Rotation paths and how fast each direction turns (degrees per step)
Each turn is a multiple of 5 degrees from 10 to 175, or 0.
Each row of a path follows its step; steps can be skipped.
Rotation 1:
step 0: [-1.88  5.14  0.33  0.92 -1.37 -1.37  0.10 -3.92 -2.18  2.00  0.94 -3.04
 -2.41 -3.35 -2.23  1.16 -0.35 -0.09  0.19  2.53  5.76  0.78 -3.53 -0.87
  2.29  2.26 -1.01  0.69 -2.82  5.01 -1.39  2.51  1.33  1.67  4.41 -2.70
  1.78  2.02 -1.20 -0.51  1.61 -3.72 -0.62 -2.57 -0.50 -0.49  5.10 -4.19]
step 1: [ 1.03  0.85  4.23 -1.40  1.55 -2.86  6.57 -1.50 -2.26  1.93  0.99 -2.86
 -2.61 -1.73  4.14  1.50 -1.51  5.00  2.14 -0.27  2.39  1.77 -3.13 -0.96
  0.41 -3.74 -1.85 -4.20 -1.33 -3.26 -1.22 -1.12 -0.06  0.90  2.84 -1.23
 -0.07 -1.09  1.98 -0.04 -1.53 -1.45 -2.82 -2.55  1.02 -5.33  4.65  0.00]
step 2: [ 4.06 -2.16  1.89  0.91 -3.56 -0.58  2.10 -0.50 -0.10 -1.79 -1.57 -2.94
 -4.58  3.68 -6.14  4.90 -0.54  2.00  1.61  1.94  4.20  3.33 -4.39  0.89
 -4.23 -2.50 -3.49  0.41 -1.78 -0.21  0.09  2.29  3.22 -0.27  0.68 -2.41
 -2.07  0.29 -2.93  0.45 -0.32 -1.46 -0.02  0.38 -3.12 -2.08  2.09 -0.71]
step 3: [-0.54  0.49  3.44  0.23  2.09  3.78  2.07 -1.81  0.05  1.98  4.73  0.57
 -5.29 -0.43 -2.73  2.24 -4.64  4.84  0.42  3.20  2.44  1.90 -1.78 -2.76
 -4.08  0.05  3.44  4.44 -1.06  1.38 -1.94 -4.50  0.88 -0.07  0.47 -0.47
 -0.87 -1.78  0.88 -0.33  1.59  1.21 -1.79  3.14  1.38 -2.21  3.41 -3.73]
step 4: [ 0.44 -1.21 -0.69  4.43 -4.12 -0.35  3.42  1.61  2.17  1.35  3.00  3.08
 -1.16 -1.87  1.21  1.64  0.91  1.26  1.90  0.64  0.94  2.52 -2.53 -3.09
 -0.61  0.11 -4.98 -1.03  0.10  0.75  0.56 -4.13  3.72 -3.81  2.13  0.55
 -1.86 -1.45 -1.73 -1.49  2.49 -1.38 -5.79  5.87 -1.51 -3.75  2.59  2.38]
step 5: [-3.04  1.66 -2.54  4.45  0.37  0.89  2.06 -1.02  0.48  0.89  2.66 -3.61
 -0.27  1.43 -4.25  0.35  1.00 -1.94  0.97 -1.51  2.41  4.21  2.01 -3.30
 -2.51  1.12 -1.52 -0.62 -3.22 -1.00 -5.49 -1.26  5.79 -0.92 -4.72 -0.29
  1.87 -2.81 -3.45  0.07 -1.22  0.60 -0.27  1.97  0.62 -4.53  1.89 -3.87]
step 6: [-3.00  1.91 -1.52  2.89  2.76 -0.57  5.59  1.01 -4.41  5.24  0.80  3.01
 -1.45 -2.32 -3.41  2.93  3.83 -0.25 -2.17 -1.75  1.15  3.12  1.30 -0.13
 -0.96 -2.96 -1.81  2.59 -0.46  2.18 -1.69  1.43 -2.36  0.45  1.54 -0.45
  3.34 -1.43  1.31  2.76  1.42  2.83 -5.49  3.46 -1.64 -3.45  0.62 -0.58]
step 7: [ 3.48  2.95 -2.74 -0.15 -0.21 -1.99  5.39 -0.43 -1.64  3.34 -1.82 -2.14
  4.17  2.48  0.77  4.31  1.01 -1.15 -0.49  1.47 -0.80  6.43  1.75 -2.80
  0.49  2.65  1.41 -2.51 -0.18  2.54 -1.46  1.38  2.60  1.37  1.16 -3.03
 -2.26  3.12 -3.43  0.40  2.71 -1.08 -4.88  2.44  1.59 -1.16  2.80 -1.90]
step 8: [ 0.10 -0.65  2.83 -0.82 -1.55 -3.53 -0.85 -1.37 -0.61  5.77  2.46 -2.88
 -2.02  0.13 -0.74  3.86  0.23 -0.81 -2.57  0.30  3.01  3.46  0.08 -3.09
  0.14  0.49  2.04 -3.17 -1.32  5.18 -0.66 -0.87  0.84  1.71 -1.94  0.39
  4.05  2.76 -0.52  6.99 -3.54  1.40 -0.51 -0.42 -1.35 -4.73  3.07  1.96]
step 9: [ 1.99  4.72  3.11 -2.63  1.55 -4.67 -0.67  1.45 -1.90  2.26 -1.38  1.62
  0.14  1.01  0.31  2.35  0.36  1.93  2.78  5.36  1.33  3.19 -0.97 -0.90
  0.63 -4.32 -2.73 -0.20 -4.35  4.81 -2.05 -1.07  0.40  1.16 -2.32 -3.94
 -1.09 -1.20  0.70  0.78  5.43  0.03 -0.07  0.79 -1.39 -5.47 -0.15  1.58]
Directions:
[-0.04 -1.34  0.69  0.91 -0.24 -1.13 -0.77  0.46  1.21  0.22 -0.73 -0.05
  0.49  0.33 -0.36  1.18 -1.34  0.50  0.41 -1.86  0.49  0.43  1.52  0.50
  0.14 -0.57 -0.13 -0.79 -0.58 -0.10 -0.64  0.00 -0.10 -0.69 -0.65  0.24
  0.14  0.07 -0.68  0.03 -1.33 -0.52  0.38 -0.33 -0.70  0.01  0.18 -0.30]  115
[ 1.20  1.16 -0.24  0.71 -0.41 -1.09  0.03 -0.63  0.90 -0.66 -0.32  1.15
  0.77  0.16 -0.22 -0.74  0.10  0.38  0.72  0.13  1.34  0.83 -0.35  0.49
 -0.48  0.13 -0.35 -0.58  0.27  0.61 -0.45  1.49  0.27 -0.31  0.76  0.22
 -0.04 -0.70  0.00  0.49  1.05  0.51  1.14  1.16 -0.15  1.37  0.11  0.55]  155
[-0.24  0.29  0.44 -0.62 -0.79  0.20  0.07 -0.21 -0.76 -0.53  0.16 -0.67
 -0.56  1.30 -0.44 -0.24  0.04 -1.66  1.11 -0.21  0.39  0.75 -0.05  0.14
 -1.64 -1.55 -0.58  1.06 -0.17  0.48 -0.66 -0.02 -0.38 -0.13 -1.08  0.26
  0.83 -0.25  0.26  0.28 -0.20  0.69  0.49 -0.76 -0.53 -0.15 -1.63  0.55]  110
[-0.99 -0.33  0.82  0.98 -0.33  0.67  0.20 -0.40  0.25  0.83 -0.22  0.42
 -0.37 -0.16 -0.14 -0.65 -0.27  1.14  1.08 -0.60  0.07 -0.34 -1.48 -0.87
 -1.17 -0.26  0.21  1.05 -0.08 -0.99  0.44  1.09  0.51  0.19  0.46  0.87
 -1.54 -0.03 -1.29 -0.85 -0.69 -0.05  0.18  0.37  0.56 -0.51 -0.78  0.02]  35
[ 0.12 -0.01  0.75  0.62 -0.84  0.19 -1.22 -0.96  0.60  0.09  0.44 -0.08
 -0.75 -0.68  1.74 -0.17 -0.37 -1.21  0.87  0.06  0.06  0.74  0.46 -1.36
  0.01  1.12  0.53 -0.10 -0.09  1.37  0.01 -0.92 -0.44 -0.60  0.94  1.10
  0.21  0.82 -0.83 -0.18  0.76 -0.06 -0.63 -0.75  0.12  0.31  0.20  0.30]  90
[-0.28 -0.08  0.68  0.03  0.62  0.81 -0.39 -0.74 -0.69  0.72  1.58 -0.34
 -0.15 -0.48 -1.57 -0.34 -0.82 -0.13 -0.08  0.19  1.88 -0.91  0.64  0.32
  0.01  0.73 -0.04 -0.74  0.81  0.25 -0.35 -0.05 -0.05  0.48 -0.20  0.58
  0.73  0.59 -0.18  1.08 -0.51 -0.26  0.82  0.32  1.74  0.35 -0.51 -0.64]  140
[ 0.31 -0.78  0.95  0.23  0.16 -0.41  0.43  0.20  1.31 -0.70  0.84  0.34
 -0.19  0.21 -0.75 -1.30  0.12  0.11  0.65  1.08 -0.19 -0.80  1.10  0.04
  0.73  0.91 -0.24  1.99 -0.01  0.06 -0.16 -1.02  0.15 -0.31 -1.07 -0.34
  0.22 -1.01 -0.49 -0.35  0.06 -0.79 -0.06  1.10 -0.28 -0.37  0.11  1.27]  55
[ 1.01 -0.78  0.10 -0.59  0.56 -0.66  0.30 -0.08  0.75  0.46  0.34 -0.87
 -0.47  1.74  0.21  1.50  0.92  0.16 -0.02 -0.39  0.21 -1.05  0.43  0.28
 -1.63  0.88  0.45  0.14  1.07  1.03  0.60  0.12 -0.91  0.85  0.53  0.19
 -1.19 -0.81 -0.12 -0.03 -0.01  0.82 -0.27 -0.08  0.48 -0.02  0.48  0.19]  70
